Rows are one point carried round by a steady rotation, each followed by how many steps it has turned.
The counts run from 0 to 521.
[ -6  -3 -12  -2 -28  13  37  -3  -8 -12 -28  -5  12  14  12   5   1  18
  13  -2  10 -21   9 -20   1 -11 -40  37  17 -20  21  -7 -21 -21  54  23
  -2  22  19  -4  26 -31 -13] => 502
[ -9  -6  25   7   2  25 -36 -29 -18  10  -8  12  -9  27  33 -23  -9   0
  34  -7 -21  -4   5 -15  10 -18 -12  -4  -2  20  40 -29  -3 -35  49  12
  18 -16  16   1 -15 -22  -4] => 141
[-18   5   0   2  19   3 -11   1 -20  13  23  -3   0  28  29 -26  20  20
  11 -14  -5 -23   9 -26 -52 -17   5  27  -9  30  15 -13  -2  -1  51 -19
   4 -25 -18 -22 -12 -30 -14] => 298
[ -5   5  43 -27  -9 -25  23  17  -3 -24 -13   8   9  16  19  -6  22   8
 -13  24  -6  11 -36 -41  -3  -3  32 -19  24  23  -3   7 -20 -17  -2 -27
  18 -17   9 -10 -22  -8 -28] => 394
[-17 -16  28  10  16   2  -9 -16  -6   4   7  -4 -36  27   8  21  33  -7
  -9  -9  17 -23   8 -21  23  18 -16  38  24   3  35 -10 -27   2  24  18
  -3 -11  38 -11  21  37 -21] => 352
[-11 -14  40   4   0  13  12  11  13   0  -5   5  11 -21  34   9  -9  37
  23   2  40  26  -5 -36  -3 -14  -8  -8  16  14   8 -10  13 -37  29  35
   6 -20   2 -29  -3  -4 -28] => 313
[ -3 -24  13 -14  -9  12  43  -9   7  -1  27  -7   1 -15  21 -21   3   8
  15  20  16   2   7 -27 -24 -13 -20   9  14  50   1   5  -2 -17  33   3
 -18 -12 -17 -34  29 -32 -21] => 385
[-16  11  14 -10  -4  30  39 -47 -23  39  21  11  11  14  35 -58  14 -10
   9 -12  -3   0  -2  10 -20   1  16   1  -3 -16   0  -6   7   9   9  -8
  14  -3 -19   2  32   3 -34] => 40
[  6  14 -11  18 -18  12  -4  -5  22 -21 -26 -11  13   3   5  23  24   5
   7  15  20 -31   2 -38  -4  22 -24  22  30  -6  10  -3 -47 -51  31  25
   5  18   1   7  -6  26 -27] => 423
[ -3   5  -9   9 -21  16  49  -5  -4   2 -28  -7  31  20   9 -16   3   6
  -3 -15   0 -19  26 -31 -14  -9 -35  13  10 -44  18  -3 -13 -19  35  14
 -17  30  19   6   6 -26 -28] => 501
[ -4   8  -1  -2 -22   9  54 -37  -4   7  -6  23  36  39  31 -27  -4 -12
  23   7   5  16  24  -3   5   5  -6  16   1 -22   4 -37 -29  -9  23 -10
  27  20  -2  18  -3  11  -7] => 113
[ 22  10  12   7 -14  36  -8 -30 -19  40  -2   8  24  45  18 -43  26  11
  13 -18  -1  -3   3 -22 -17  26   9  -3  -2 -11  22 -41   1 -16  22   0
  28  -2 -22 -17  -5  -3 -26] => 369
[  0  18  53   7 -21  27  -2  -5  12   9   3  22 -10  -4  19 -56  17   4
   3  19  -3  10 -33 -13  27 -17 -14 -24  50   2   2   6  -7 -22  25   1
 -14 -12  23 -16  10   3 -26] => 485
[  3   2  16 -42 -27  32  21  -8 -21  20   5 -10  27  -3  35 -41   3  13
   0   9  16  24   1 -20  -4 -16  39   6   9  19 -13  22  10 -19   6 -14
  -3 -21  -3  -7  28 -33 -40] => 387
[ -4  41  19   5   2 -20   9 -20  -2  -3 -24  18   1 -13  59 -22 -18  32
 -11  -9 -14 -16   8  -7 -22 -11   0 -25  -1  -4 -10  13  13 -41  44 -34
  11 -16 -14 -12  -7  -7 -14] => 317
[-19  16   0  28   2  19  25 -10   7 -17 -18 -26  11  16  16  -2  15   2
  23  25   3  -4 -22 -32 -11  15   7 -50  18  -3   9  -4 -34 -42  36 -16
  16  13   4  14 -27  -7 -33] => 481
[-29  -3  25  -9   0   6  -1   4   5  -3  -7 -14 -31   7  10  37  -5  31
 -12  22  20   6   4 -37  34  22 -18  -1  24  39  -7  -2 -11 -24  37 -13
  -2 -34  25 -32  -7  -5 -31] => 234
[ 18   5  -1  23  -3   6  -9   8  -5 -44  -1 -18 -19 -23  21  -2   6  16
 -17   1 -20 -39  23 -24 -23  -5 -14  29  33   3   4  37 -39 -18  38  24
 -25  -6  -8  -2  11   4 -29] => 496
[ 10  36  28  -4  -3  -8   1   8 -37   6   6  -2 -17   9  30 -30  20  21
 -17  18 -14 -16  11 -34 -25 -28 -18   1  21 -18  10 -13   8  -6  44 -27
  14 -28   7  36 -25  -6  -8] => 67
[-17  -9   1 -15  12 -18   4 -51 -14  13 -18  15  14  33  28   2  -1   5
  15 -23 -31 -26  22 -26  -3  38  11  28 -22  11   5 -14 -13 -35   9   9
  29  -2  -2 -37   9 -13 -22] => 449
[ -5   2  23  23  11  -9 -13 -13 -19  21 -26  -3 -10   5  25  -3 -16  21
  13 -28   2  -7   2 -39  10 -16 -15   2   6   8  51 -14 -13 -42  33  42
  -8   8  26 -25  -5  -5 -18] => 82
[ 12   5  24   9 -21  23 -17 -27   0 -16 -16  21  -1  30 -14 -13  -4 -13
  -4 -13  11   8  18  12  17 -28  11  19   7 -14   7  53 -49 -48   3   3
 -12  -3  34  -7  -8   9 -12] => 419
[ 15 -28  40  -5 -12  -4  -2   2  -8 -35 -32  -9 -17  16  22  31 -17  13
 -12 -19  -7   9  23 -27  17   2  14   3   5  11  33  32 -14 -35  21  -4
 -10 -20  33 -32  -1 -11 -24] => 162
[ -5  -6  21  13  -9  13  23 -18  22   8  42   1 -10 -19  32 -15  17  -8
   8  26  30 -18  21 -20 -14  17  -5  21  22  42   7 -10 -15  -2  18  11
 -14 -19 -23 -16  29  44 -27] => 37
[-21  39  23 -16 -28   3  -6 -14 -25 -17 -18  30  20   4   6   1  28  18
 -10  16  16   1 -17 -20   3 -15   1  -4  14   3  -1  14   8 -15  21   2
  37 -25  -2  12 -53 -10 -27] => 145
[ 20   1  41 -11 -21 -30  37  -4 -27 -30 -30  18   3  30  -7  -6  17   4
 -27  -3 -10  12 -20 -35   9  -2  -9 -19  21  -8  26  23 -27 -17   1 -16
   4   2  10 -35 -23  -2 -16] => 164
[ -7  39   1 -11  -5 -16 -12 -17  12  -7 -23  31  37   9  39 -14  11  13
   7 -15  23 -23  -4  -4 -23  -1  16  38   8  18   2 -20 -21 -12  23 -24
  22  10 -25 -20  -6  11  -8] => 28
[-30   7   1  -4 -13  50   9 -23  -1   7   0 -15  25  30  11 -18  18 -11
  13  -2   5 -33  34 -42 -19  10  -9   7   4   9  27 -29   7   9  20   9
  -2 -19   2  27  -8 -14 -48] => 212
[-34 -10  60 -15  23 -16  32  -8   2 -14  11  24   4  16  14 -20  21  -4
  20  -1  24  20 -22 -25 -28 -46  -1 -13   6  11   9  27   1 -28  -3   9
   1 -24  15 -16  -4  -5 -12] => 472
[  9 -30  25  17 -11  -1 -25  20  11 -24 -13  12   4  32   8  22  17  26
  -3 -22  -6  15  13 -27  12  11   4  44  17  -3  17  -4 -47  -8  23  17
   5  -4  17 -45 -12  15 -23] => 510
[ 12  17  44 -21 -24 -11  16  -8   3  14 -18  45  31  29  18 -21  33   4
   8 -21  45  15 -32  -5   1 -17   2  31  11  -8  20  -4  -7   1   3 -12
  22   4  -1 -29   0   8  -1] => 26
[-28   2  37 -42 -19   6   5 -22   6   9  -2  24  20  18  -2 -22  36  -2
   4  13  -3  -8 -10 -27   3  -6 -10  26   7   8 -22  37  31 -19  -4   4
   8 -29  10 -26  15 -38 -37] => 216
[ 20  26   8  -5  -8 -29  14   5  -5 -22 -32  -2  19  -6  43 -12  22  14
 -19  10 -20 -22 -10 -38 -16   3  32  16  26 -31 -11  16 -39 -32   1  -2
  16   9  13  16   5  15 -20] => 336
[  2  11  12  24 -29   6  35 -16 -23  15   5  -8  11  16  -4 -41   8 -17
 -17  -3 -11   3  14 -24   2 -19   1  -5  13 -25  33  34 -28  -6   2  11
 -37  20  28  -4  -5  -4 -49] => 499
[-21 -13  15 -20  15   6  22 -29  -3   0 -32   0   5  32  46  -1 -26   9
  17  -9 -21 -11  17 -21   2  10  10 -12 -11  18   4 -14  -3 -49  30 -23
   6 -12  16 -15  12 -38 -23] => 390
[ 23   1  43   6 -25  34  -7   0   8   1   4   4 -25 -12  19 -25   8  12
   7  29  13   8 -14 -21  32  -5 -18 -17  50  14   6  -3 -14 -28  46  10
  -8 -10  23   0  18  16 -12] => 484
[-14  35  38   7 -12  25  -8   9  16  22 -13  25   9   9  19 -63   9  12
  -4   5 -13  -2 -31 -14   6 -21  -6 -26  38 -16  -9   8   2 -20  19  -5
 -10  -6  14 -16  -1  -9 -38] => 486
[-18  12  10  17  47   1  -3   5 -18  -4 -17  -4 -17   8  30 -11 -10  33
 -13 -34 -10 -16   2 -30 -46 -13 -12   3  21   8   1 -15 -22 -15  25  -2
 -17 -25  -3 -33  -5 -10 -30] => 239
[  2   2   8 -16 -28  14 -14 -38 -10  33  35  28  -6   8   8 -26   5  -1
   2  25  -1  14  40  -6  17 -10 -21  50  11  23 -20   7 -16 -21  19  25
   9 -27   2  -5   7  13 -17] => 287
[ 26   3  25   0  19  -1  -5 -13 -28 -22  -8  23 -19  -2  41 -29 -17  11
  -2   9 -31   7  12 -28 -11 -13  -9  -9  31  28   0 -31 -50 -31  25   0
   8 -25  -6   0  -4  -6   5] => 397
[-36 -30  27 -13   6  28  17 -23  15 -20  -1 -11  -1  14  47  20   1   6
  36 -16  14  -7  27   1   0   2  22  35  -6  10   9  -2  14  -9  39   5
  15 -23   5   1  34  -5 -22] => 43
[  0  -6   7  28  36  -2   9  10   0   3  -7  -5 -10  22  44  -3   5  26
  -6 -37  -6 -11  16 -13 -31   9   6  20  13 -38   0 -14 -41  -5  37 -13
  -6   0   0 -30  27  24 -23] => 180
[ 20  -3   5  -1 -22 -18  24 -23  -5  22  15   0 -17  13 -15  -7  22   3
 -16   6  21  -7   6   8   1   9  -5  27   6  11   5  45 -38 -32  16 -13
 -18   8   6 -58  37  10 -20] => 18
